(in the rows, 128 means zero)
One turn moves every row onto another: examples first, then more rows asked
B: [120 138 103 157 168 138 126 119 123 138 126 137 156 149 137  88 115 133
 130]
J: [ 95 128 107 152 151 142 143 125 160 147 130 132 162 121 127 127 120 154
 136]
R: [ 98 124 104 155 152 149 131 125 168 155 147 142 159 127 132 118 135 125
 137]
G: [120 132 138 155 128 126 131 136 150 150 123 137 152  99 148 131 150 137
 150]
P: [140 107 121 148 162 131 139 155 149 136 142 134 174 129 157  92 123 129
 155]
A: [112 130 140 155 136 133 146 135 132 148 116 134 148 116 138 146 135 151
 146]
L: [122 132 110 150 157 160 125 126 134 151 130 160 159 153 133  87 128 125
 136]
H: [106 132 106 153 145 137 124 129 176 154 136 137 165 113 133 103 131 142
 139]
Q: [143 109 130 150 158 132 140 159 139 135 137 137 170 130 162  94 127 127
 159]
E: [ 98 131 105 164 159 127 127 124 155 152 141 118 152 128 132 114 119 139
 132]
C: [145 140 136 147 137 137 129 132 115 136 106 157 156 122 151 103 146 132
 148]
Z: [137 105 126 150 158 127 139 158 155 142 144 128 172 123 154 102 124 130
 155]
S: [110 132 135 167 143 117 133 131 131 148 130 120 139 116 148 138 137 134
 143]
V: [110 136 102 148 162 157 140 122 133 135 118 152 165 145 134  97 114 150
 136]
F: [131 139 105 145 153 149 122 125 141 140 119 156 169 135 137  75 126 137
 137]
U: [120 121 134 154 135 132 139 130 142 153 133 139 148 112 136 146 151 120
 142]
W: [132 139 133 160 152 128 132 126  98 134 114 139 143 137 152 112 133 128
 141]
Y: [141 106 135 152 154 126 140 161 145 141 139 131 167 123 160 104 129 129
 159]
T: [144 129 140 149 140 144 133 131 109 149 116 157 148 139 137 115 144 121
 141]
K: [126 139 134 150 146 148 143 132 105 135 104 154 152 139 146 115 129 147
 146]

C moves to G
A moves to J
Y moves to Z
Where do these go?
U moves to R
S moves to E

